Families of rows that turns and mirrors carry onto each other, the same ones carrying the whole set onto itself: the rest of each named row's family, in list order:
3 families of 5 rows:
k451: [-0.01  1.50 -1.80  2.55 -1.22 -0.54  2.83 -1.63  0.44  2.67 -2.58  0.95
  2.87 -1.17  1.65  0.38]
k625: [-0.61  0.52  2.32 -4.75  0.03 -1.46 -1.33 -1.33  0.14 -0.40 -2.11  2.71
  0.87 -0.78 -1.06  1.19]
k85: [ 3.18  1.42 -0.13  1.36  0.28  1.44 -1.22 -0.55 -0.65 -2.76  2.05 -1.72
 -2.33 -0.28 -0.41 -0.17]
k799: [-2.38 -0.16  0.47 -5.14 -0.24 -0.07 -0.29 -3.21 -0.55  1.00 -2.17  1.62
  0.33 -0.55 -1.57  0.24]
k626: [ 0.32  2.63 -2.07  2.61 -1.61  0.35  3.64  0.18  0.29  0.88 -1.48  0.30
  2.95 -0.53  1.37  0.25]
k934: [-2.22 -0.24  1.13  2.07 -0.12  1.93  0.75  0.65 -1.91  0.80 -2.43 -4.42
  0.94  0.87 -2.66 -0.27]
k12: [-3.69 -1.97  1.90  1.39  1.07  1.91 -0.83 -1.76 -1.97  0.81 -1.93 -3.39
 -0.44  0.56 -2.00 -0.82]
k456: [ 2.96  1.91 -1.32  0.88  0.08  0.08 -1.36 -0.39 -1.23 -1.80  1.98 -0.57
 -3.26 -0.96  1.33  0.99]
k123: [-0.18 -4.40  0.30  0.39  3.33 -0.50  1.00  2.02  1.41  2.12  0.94  0.06
 -0.10  1.56  0.74  2.34]
k683: [-3.30 -1.43  1.34  1.71 -0.54  0.67 -1.79 -0.59 -3.20 -0.21 -2.20 -3.75
  0.48  0.41 -1.24 -0.74]
k353: [ 0.97 -3.67  2.38 -0.47  2.54  0.83  0.43  0.25  2.42  2.21  2.81 -0.29
 -0.85  1.01  0.42  1.13]
k158: [ 2.19  1.85 -1.68 -0.12 -1.24  1.36 -2.00  0.26 -2.08 -2.73  2.68  0.56
 -0.88 -0.37 -0.59  0.22]
k473: [-1.48  1.61 -2.32  1.99 -2.33 -0.24  3.00 -0.35  1.99  2.54 -0.50  1.20
  1.47  0.57  2.39  1.82]
k134: [-1.48 -4.27  0.72 -0.75  2.02 -0.48  1.29  0.93  2.03  2.82  1.31  1.55
 -1.48  1.46  0.82  1.83]
k703: [-1.30  0.76  0.47 -4.83 -1.71 -0.26 -0.72 -0.76 -0.19 -0.49 -2.03  3.59
  1.24 -0.31 -0.09  0.81]

Same family as k451: k625, k456, k123, k683
Same family as k85: k626, k12, k134, k703

Families of rows that turns and mirrors carry onto each other, the same ones carrying the whole set onto itself: the rest of each named row's family, in list order:
4 families of 8 rows:
k336: [ 2.41 -1.86  1.63  1.13  2.79 -0.91 -2.80  0.71  1.29 -1.36 -0.61  0.35
  0.44]
k413: [-2.81  1.13  0.39  0.47 -3.72 -0.16  2.48  0.68 -1.91  3.96 -0.24  2.62
  1.58]
k192: [-2.20  0.67  0.20 -0.08 -2.75  0.02  2.95  1.30  0.04  4.71  0.86  3.14
  0.55]
k53: [ 1.56 -3.32  2.85  0.84  1.76 -1.73 -3.41  1.14  0.20 -1.06 -0.98  0.44
  1.39]
k97: [ 1.74 -1.44  1.80  1.56  1.83 -0.98 -3.41  0.23 -0.81 -2.09 -1.64 -0.16
  1.31]
k820: [ 0.12  0.07  2.79  3.09  2.69  0.81  1.21  2.65  0.13  3.17 -0.03  0.22
 -1.66]
k655: [-2.62  2.12  0.73  0.96 -3.92 -0.32  2.58 -0.77 -0.62  3.18  0.02  0.77
  1.69]
k284: [-0.59 -0.12  2.04  2.95  1.82 -0.52  2.10  1.20 -0.37  3.28  0.54 -0.32
 -2.74]
k694: [-0.86 -0.82  2.66  1.62  3.39  0.35  2.41  1.55 -0.23  2.11  0.13 -0.64
 -1.53]
k499: [-0.77  0.09  4.76  2.16 -3.33 -1.90 -0.27  1.85 -1.32  0.20  1.98 -0.21
  0.98]
k94: [ 0.44  1.03  2.31  1.11  0.51  0.50 -0.13  2.02 -1.31  2.76 -1.04  0.56
  6.15]
k385: [ 1.24 -0.02 -2.34 -2.04  2.21  1.32 -0.50  0.62  1.26  1.90 -2.42  1.51
  0.76]
k817: [ 0.21 -0.61  0.09 -1.33 -2.79 -0.49 -2.48  0.24 -0.40 -0.76 -1.38  3.40
  4.77]
k616: [ 0.09  0.09 -1.42 -1.80  0.78  3.15  0.81  1.22  1.42  2.89 -2.48  1.59
  1.35]
k462: [ 0.37 -1.26  4.26  3.38 -2.36 -3.57 -0.77 -0.85 -1.44 -0.01  0.87  1.16
  0.59]
k741: [ 0.37 -0.38  1.65  3.94  0.63  1.47  1.80  1.20  0.60  2.34  0.72  0.02
 -2.68]
k624: [ 0.12 -0.90  1.35 -2.27 -2.24 -1.91 -1.78 -0.90 -0.62  0.57 -2.33  2.68
  4.76]
k54: [ 0.40  0.01 -0.66 -0.11 -4.23 -1.41 -2.85 -0.11 -0.48  0.49 -0.84  3.58
  3.54]
k283: [ 3.09 -3.33  2.22  0.75  2.39 -0.06 -2.47  1.18  0.50 -0.19 -1.69  1.95
  0.39]
k792: [ 0.88  1.76  2.14  1.14  0.85 -1.40  1.08  2.60 -0.51  2.65 -2.32  0.75
  5.33]
k220: [ 1.46  0.97  3.64  1.95  1.23 -0.64  0.33  2.63 -1.90  3.00 -0.93  1.12
  4.76]
k205: [ 0.00 -0.55 -0.39 -0.83 -2.63 -1.03 -0.64 -1.32  2.25 -0.42 -0.10  3.04
 -2.65]
k482: [ 0.45 -0.70  3.34  2.43  0.99  0.62  0.65  1.64 -2.27  3.42 -1.56 -0.35
  4.70]
k319: [-0.46 -0.86 -0.66 -1.52 -3.59 -1.82 -1.64 -1.23 -0.91 -0.58 -0.83  2.72
  3.67]
k983: [-1.53 -0.82  5.04  2.05 -2.71 -3.10 -1.38  0.47 -0.93 -0.17  1.44  1.15
  0.47]
k314: [ 1.14  0.04 -2.91 -0.40  1.80  2.05  1.01  1.08  0.23  2.78 -2.25  1.86
  1.48]
k705: [-0.82 -1.82 -0.15  0.47 -1.44 -1.60 -0.22 -0.53  0.63 -0.21  0.16  2.39
 -4.16]
k569: [-1.61 -0.73  4.39  3.59 -3.04 -2.37  0.10  0.77 -1.99  0.70  1.56  1.46
  1.26]
k185: [-1.83 -1.81 -1.50 -0.34 -2.18 -0.43 -0.70 -1.15  1.23 -0.32  0.13  1.86
 -2.72]
k475: [ 0.30 -0.88 -2.74 -0.50  2.44  0.79 -0.13 -0.35  0.57  2.37 -2.76  3.27
  1.01]
k822: [-1.26 -2.58 -0.02  0.35 -1.71  0.31 -1.40 -1.11 -0.12 -0.05  1.55  2.12
 -3.29]
k675: [-1.93  2.51 -0.76  0.70 -2.72  0.67  3.02  0.19 -0.89  3.72  0.06  2.52
  0.63]

Same family as k499: k192, k97, k694, k54, k792, k475, k822
Same family as k655: k616, k462, k741, k624, k283, k205, k482
Same family as k319: k53, k820, k94, k385, k705, k569, k675

